In the rows, zero is written as 128.
The rows of R fall into a few groups, and each row is roughly a mix of its group's hidden directions.
R (138 x 10):
[[178 131  93 156 120 127 143 123 146 118]
 [150 156 147  95 100 108 132 134  93 116]
 [ 91 105 114 104 108 137 136 170 111 133]
 [112  94 150 155 121 132 132 178 135 122]
 [131 103 151 132 145 116 104  91 169 137]
 [164 132 124  96 175 136 116 112 111 127]
 [120 120 121 120 165  85 141 123 117  90]
 [139 115 117  92 154 117  83 117 111 108]
 [131 113 140 108 132 138 178 150 163 140]
 [123 151 113 168 138 107 131  92 147 103]
 [142 133 100 106 156 110 103  85 139 138]
 [106 134  77 169 123 117 140 138 124 127]
 [153  99 159 169 152 138 130 110 121 117]
 [162 124 142 147 150 155 168 113 144 110]
 [141 109 145  72 120 142 145 104 133 114]
 [155 123 129  97 113  75 127 106 134 127]
 [130 162 118  85 160 131 143 144 117 151]
 [115 128 157 120 136 181 131 146 100 142]
 [101  99 134 150 109  93 118 127 152  98]
 [142 133 125  92 187 124 134 134 115 127]
 [ 97  98 151  92 114 141 117 132 153 150]
 [136 120 177 111 144 130 142 169 131 143]
 [139 118 150 119 125 157  82 131 147 162]
 [105  84 151  91 116 115 107 119 127 121]
 [171 113 119 178 136 105 123 130 131 134]
 [ 78 142 125 102 126 120  87 131 127 139]
 [118 159 121 103 127 113 158 137 170 152]
 [170  97 136 142 122 147 158 111 154 121]
 [161 118 119 172 143 106  96 116 113 130]
 [119  81 140 149 123 124 123 176 132 132]
 [104 135 161 107 133 125 143 172  98 130]
 [100  98 102 139 136 146 138  99 165 137]
 [140 145 121  83 173 135 124 138 109 142]
 [157 134 140 144 144 136 166 136 175 135]
 [134 135 148  99  99 103 117 109  98  95]
 [171 153 132 145 154 146 149 107 105 134]
 [152 106 149 135 149 124  81 100 119 116]
 [172 154 109 164 119 120 138 126 145 106]
 [110 144 129 137 119 125 179 149 161 147]
 [ 89 176 128 112 114 129 107 136 109 138]
 [ 86 111 147 116 162 144 117 120 158 113]
 [148 109 128 160 124 148 122 111  81 106]
 [153  99 143 166 122 132 158 159 133 115]
 [124 131 108 156 146 135 133 187 116 138]
 [132 158 138 117 152 164 158 122  91 130]
 [115 141 113 156 137 146 126 187 125 128]
 [ 96 119 132  95 133 131  95 125  84 129]
 [148 114 117 159 136 124 122 159  84 151]
 [115 161 105 102 136 116  94 119 105 156]
 [113 133 117 164 150 170 137 154 104 136]
 [101 168 114 108 134 109 102  95 140 120]
 [155 153 100 136 113 133 145 161  94 112]
 [130  92 121 123 150 143 133  89 159 102]
 [110 148 145 119 170 158 147 103 135 106]
 [115 123 139 164 129 128 117 157  91 165]
 [159 164 159 123 127 117 113 157 101 117]
 [136 124 107 103 153 115 111  76 147 127]
 [109 153 155 135 158 146 163 158 128 139]
 [145 174 117 116  94 109 149 116 134 150]
 [157 160 128 174 145 107 114 117 119 116]
 [131 167 131 127 156 137 161 101 111 100]
 [101 105 115 146 107 110 170 152 124 148]
 [108 120 158  91 109 136 112 170 120 122]
 [150 111 112 121 112  99  88 102 118 102]
 [160  76 130 138 134 127 143 113 156 117]
 [110 164 116 111 125 117 172 146 148 148]
 [113 146  94 137 133 126 114  77 134 103]
 [156 131 127 175 169 111 118 119 121 127]
 [140 133 151 142 141 116 106 100 170 160]
 [133 111 109 139  97  86  97 133 155 132]
 [136 139 117  85 175 108 120 125 110 117]
 [ 84 143 139  82 110 149 138 133 127 125]
 [166 153 134 163 151 105 116 105 143 136]
 [144 126 112 148 143 131 146  67 118 123]
 [166 163 151 122 134 138 136  98 151 149]
 [130 123 164 140 139 129 141 177 111 156]
 [109 152 151 159  98 133 138 147 160 105]
 [140 117 142 119 144 159 133  76 148 108]
 [168 107 111 175 144 110 131 123 136 139]
 [156 149  95  83 121 151 130 121 137 143]
 [141 114 125 136 111  93  80 112 106 111]
 [110 134 106 103 147 106 172 151 148 117]
 [141 140 122 100 177 145 146 142  99 137]
 [ 96 170 146 139  90 136 128 144 140 117]
 [124 110 134 153  87 118  86 106 131 113]
 [125  86 147  95 140 134 112 139 149  96]
 [143  73 131 140 133 120 139 162 107 132]
 [146 117  78 109 130 153 110  98 116 124]
 [132 158 109 183 144 132 123 150 121 117]
 [ 85 150 150  88 136 153 128 133 116 125]
 [139 163 135 123 153 151 164 102 108 111]
 [ 97  97  92 122 107 125 160 137 113 143]
 [119 165 120 183 136 146 124 135 116 138]
 [104 139 135 154  96 134 165 149 153 148]
 [123 101 121  91 152 149 101 110 129 160]
 [106 160 116 183 129 144 118 145 127 129]
 [114 145 112  86 167 106 143 148 121 124]
 [ 98 175 130 138 102 106 127 147 110 112]
 [143 130 149 166 105 139 155 141 160 106]
 [162  86 114 116 124 131 110 101 156 140]
 [ 93 178 131 117 123 136 120 142  97 136]
 [110  93 153  80 110 116 114 127 132 140]
 [161 172 132 151 129  98 116 149 117 119]
 [120  99 130 152  99  92 126 155 101 143]
 [ 72 150 133 115 125 123  96 147 124 133]
 [128 105 149 176  95 126 122 113 153 121]
 [170 137 104 124 113 116 127 107 152  90]
 [169 134  94 170 119 126 140 120 145 125]
 [123 167 137 130 157 137 159 104 119  95]
 [114 139  95 183 141 139 132 122 120 108]
 [162  77 137 130 125 155 145 123 145 138]
 [140 110 119 100 152 110  86 111 115 100]
 [137  99 148 166 129 142 102 117  93 112]
 [161 179 122 132 118 116 145 150 114 145]
 [170 141 127 103 172 139 126 107 115 135]
 [136 162 156 123 155 138  89 106 133 110]
 [130  95 126 137  98 150  78 126 117 118]
 [141 138  89 164 152 149 157 114 134 116]
 [141 111 102  91 134 120 101  94 124 155]
 [107 154 121 114 125 126 169 156 156 153]
 [122 116 112 109 118 115  86 119  81 114]
 [148 116 133 114 147 122  76 103 105 113]
 [143 121 127 111 172 148 141  83 140 121]
 [ 89 106 131 148 128 100 154 154 142 105]
 [104 154 108 134 143 128 115  78 137 103]
 [ 84  86 115 143 133 140 114 127 119 100]
 [112  93 132 120 154  92 115 134 153  98]
 [112 142  89 101 106  97 147 127 144 106]
 [128 124 117 139 130 139  87 134  76 149]
 [158 117  94 130 117  78 114 121 113 133]
 [ 91 131 126 151 102 102 163 145 150 120]
 [120  80  92 108 135 111 144 146 144 127]
 [101 138 170 157 149 120 131 154 116 151]
 [151 121 130 162 115 103 162 149 110 100]
 [102 145 126 128 102 129 125 176  93 135]
 [102 122 150  89 147 149 108 140  96 143]
 [152 110 161  85 134 107 112 148 146 131]
 [154 124 127 179 159 108 109 121 116 135]]

Each list below has two rows that fit no group; the rest each fit one group, if only roughly. Name those rows in the order they come.
  K844: [123 169 104 147 128 128 133 143  84 108]
  K456: [ 98 130 152 104 106 111 127 161  94 115]
  K352: [144 137 106 166 157 110 141 153 111 155]
  K73: [165 111 102 158 150 134 127 108 157 145]
  K182: [108 134 119 137  92  93  89 130 152 123]
  K99: [164  99 140 139 128 142 140  78 125 120]
  K863: [130 113 161  84 141 157 125 148 128 152]
  K160: [121 142 147 131 164 153 122  85 123  99]
  K126: [128 106 117 147 149 130 126  79 165 119]
  K702: [191 120 124 146 120 120 123 131 156 125]
  K621: [ 67 147 119 129 129 142 140 128 101 137]
 => K99; K160
  K923: [ 94 149 132 149  77 105 120 125 124 125]
  K342: [ 75 142 136 102 139 143  98 135 132 144]
  K412: [115  91 118 136 142  91 106  98 109 110]
  K889: [124 150 130  87 129 117 115 129 167 164]
  K280: [134 123  95 177 156 111 130 121 115 109]
  K14: [108 114 152  90 103 152 118 127 156 105]
  K353: [149 108 132 151 130 121 140 112 181 102]
  K237: [105 144  96 149 131  94 150 145 151 105]
  K660: [155 171 117 132 160 120 148 122 121 159]
  K796: [178 146 141 137 130 146 145  98 140 152]
  K309: [145 153 110 111 146 110 143  94  88 119]
  K757: [100 168 142 147  94 119 134 140 141 102]
  K870: [126 154 116 132 139 106 186 124 148 124]
 => K237; K660
  K986: [121 110 150 129 169 129 115 155  96 156]
  K740: [165 145 112 164 151  94 124 129 116 113]
  K200: [144  74 140 139 112 146 129 158 135 146]
  K250: [106 113 167 116 133 137 122 107 174 142]
  K226: [ 68 109 122 113 124 132 146 136 110 146]
  K934: [122 119 152 127  97 138 127 186 124 119]
  K638: [146 153 101 164 133 104 138 105 140  97]
  K89: [109  83  90 135 137 113 131 119 142  99]
  K820: [138 141  86 164 146 121 141 104 129  99]
  K654: [167 119 103 120 142 141 173 117 131 107]
  K43: [156 119 131 156 167 103 103 108 150 125]
  K393: [144 158  92  95 123 123 103 105 134 107]
 => K934; K393
  K948: [159 169 132 124 124 127 151 141 116 170]
  K860: [ 96 144 137 145  96 124 153 134 166 106]
  K810: [104 112 144  80 102 137 131 128  97 115]
  K903: [120 108 120  82 110 132 138 157 132  92]
  K271: [116 108 126 131  94 124 167 165 141 150]
  K762: [129 115 127 120 108 131 181 151 160 144]
  K383: [124 139 113 172 156 154 141 126  94 138]
  K396: [116  92 132  84 120 151 121 146 118 156]
  K67: [ 96 125 145  93 112 123 109 142  85 121]
  K123: [189 114 131 124 127 122 111 125 153 109]
  K664: [ 98 133 138 136 138 160 154 150 121 170]
  K421: [156  85 109 154 106  99 114 120 129 133]
  K555: [131 122 118 154  74 162 142 134 131 137]
  K673: [122 135 128 117  93 109  92 172 127 142]
 => K860; K673
  K741: [153  89 128 146 165 105 114 109 109 126]
  K790: [100 107 111 170 104 147 123 103 148 129]
  K507: [152 175 129 117 109 114 139 157 102 115]
  K351: [112 127 134 103  97  99 123 161  91 128]
  K340: [138 122  95 118 120 140  84 116  88 131]
  K933: [ 83 127 156  84 128 141 113 118 132 131]
  K207: [ 71 129 142 106 139 144 107 146 136 136]
  K172: [177 122 155 134 142 147 157 137 109 113]
  K397: [107 150 111 125  89 120 131 163 158 145]
  K289: [114 121 142 160 140 120 146 173 102 153]
  K95: [173 151 108 118 113 131 140  88 121 140]
  K25: [159 149 108 137 127 129 183 110 124 120]
  K632: [168 139 148 120 150 157 107 106 129 156]
  K534: [106 130 112 120 134  82 159 134 156 105]
  K642: [136 126 114  90 106 152 124 163  95 140]
 => K790; K172
  K302: [120 100 110 152 136  77 113 129 103 130]
  K341: [118 122 144 156 100 141  87 101 148 113]
  K57: [143 115 134 147 163 136 130  75 115 113]
  K805: [105 150 100 129 102 156 158 141 110 153]
  K404: [ 93 128 145  96 117 116 108 142  86 117]
  K764: [ 99 173 135  98 131 102 110 122 148 119]
  K150: [138 165 136 107 100 116 120 174 114 130]
  K852: [ 98 149 127 135 102 115  95 167 113 143]
  K24: [174 114 140 113 141 101 122 119 103  98]
  K930: [ 79 105 130 131 126 102 112 157 125 105]
  K720: [150 153 109 147 128  87 127 126 112  89]
  K65: [134 141 153 150 138 159 149 118 173 109]
  K440: [160 118 165 120 156 108 112 101 150 137]
 => K341; K764
  K651: [165 113 117 120 151 139 112 104  93 100]
  K715: [172 146 139 138 133 144 158  97 141 151]
  K837: [158 147  97 151 136  86 137 104 125 118]
  K929: [129 107 142 141 117 105  80 103 114 102]
  K705: [107 114 152  87  98 150 116 112 153 121]
  K459: [121 131 173 175 119 136 144 138 124 107]
  K587: [116  96 101  98 124 120 150  93 152 141]
  K754: [147 141 120 169 157 105 123 121 166 142]
  K979: [143  89 120 144 107 104 102 107 101 110]
  K255: [135  96 114 125 143 101 120 116 129  75]
  K670: [ 94 125 131  91  94 141 132 153 100 124]
 => K459; K979
  K79: [131 108 139 134 167 131 172 148 158 129]
  K834: [126 117 161 142 142 144 160  91 154 108]
  K437: [101  76 118 129 145 137 133 116 148 158]
  K716: [102 129 128 137 130 163 138 146 116 180]
  K102: [105 108 131  95 101 111 118 130  84 113]
  K718: [160 159 106 115 114 116 137 102  91 141]
  K495: [155 137 100 143 131  90 135  84 134 129]
  K111: [145 118 131 153 148 142  76  98 126 121]
  K390: [148  90 105 145 104 102  95 114 121 128]
  K423: [142  73 134 128 105 139 118 147 133 156]
  K395: [148 138 109 108 114 129 119  93 162  91]
  K647: [144 161 138 168 146 110 138 119 144  95]
 => K834; K111
  K233: [119 124 163  79  96 142 118 123 133 114]
  K141: [131 106 123 153 158 144 132  76 122 112]
  K359: [ 82 109 132 106 107 169 124 129 136 139]
  K771: [ 92 145 149 161 118 122 129 164 136 102]
  K439: [110 140 133  98  84 102 116 160 127 115]
  K594: [144 112 125 142  96  93  87 145 115 141]
  K643: [119 182 140 127 129 148 146  96 137 110]
  K114: [168  79 134 132 121 135 117 126 158 122]
  K721: [110 154 125 121  99 123 124 177 151 150]
  K884: [118 103 156  88 131 137 122 140 131 171]
  K19: [ 88 112 123 119  99 135  99 167 130 130]
  K719: [ 95  91 141  86 121 137 128 137 120 153]
  K405: [ 94 106 147 145 115 143 108 153 167 125]
  K574: [ 91 125  96 128  89 115 136 146 120 102]
 => K594; K114
